W =
[[127 118 120 129 134 121 129 148 156 146 145 152]
 [123 139 105 148 113 118 127 119 119 110 106 138]
 [ 99 111 123 138 142 149 138 148 136 126 128 117]]
The entry just right of the smallest entry? 111
The entry directly below 156? 119
The last entry, reading row by row: 117
The largest entry in the first row is 156
The smallest entry in the first row is 118
The bottom entry of the column that holds the smallest entry? 99
The entry just left of the largest entry -> 148
The 2nd-last entry, reading row by row: 128
The entry just right of 146? 145
The 3rd entry on the main diagonal? 123
The 2nd largest entry: 152
The first entry in reading order: 127

Questions about the matrix below. Counting starts at 0.
1) Report the entry at row 1, column 2.
2) Report the entry at row 1, column 1.
3) Report the entry in row 0 and column 1.
4) Report the entry at row 1, column 0.
5) Report the entry in row 2 and column 2.
6) Report the bottom-right entry.
7) Report the entry in the bottom-left corner.
8) Report the top-left entry.
[[117 144 123 124 121 133 134 126 117 123 134]
 [123 147 126 131 121 128 131 130 121 126 136]
 [123 149 126 125 121 135 127 125 121 120 139]
 [122 146 123 127 125 132 133 129 120 121 133]
 [116 146 124 124 121 134 127 126 114 126 138]
 [117 146 128 126 125 138 131 126 114 121 137]
 [114 149 126 127 124 133 128 129 118 125 140]
 [118 147 124 126 122 128 132 125 116 120 134]
 [122 153 125 132 120 134 125 126 120 122 134]
 [122 147 120 124 120 130 126 128 119 124 140]
 [119 150 123 127 120 128 127 126 117 125 132]
 [117 147 126 126 123 136 132 130 121 124 134]
 [120 148 123 125 120 137 129 122 116 120 137]
 [123 144 125 125 119 139 129 125 123 122 139]
 [120 147 123 119 124 128 128 126 122 122 138]
 [117 146 123 124 122 135 128 125 116 123 130]]
1) 126
2) 147
3) 144
4) 123
5) 126
6) 130
7) 117
8) 117

grid =
[[136 144 151 116 115 156 110 110 141]
 [137 146 137 156  99 144 129 118 144]
 [101 152 154 131 117 131  99 136 136]]
Counting starts at 0.
Find the entry in row 2 and column 0.
A: 101
Find the entry just right of 154.
A: 131
Find the entry in row 1 and column 0.
A: 137
The bottom-right entry: 136
Find the entry in the top-right corner.
A: 141
The entry in row 0 and column 1 is 144
Find the entry directly above 154.
A: 137
The entry in row 0 and column 2 -> 151
Find the entry directly below 129.
A: 99
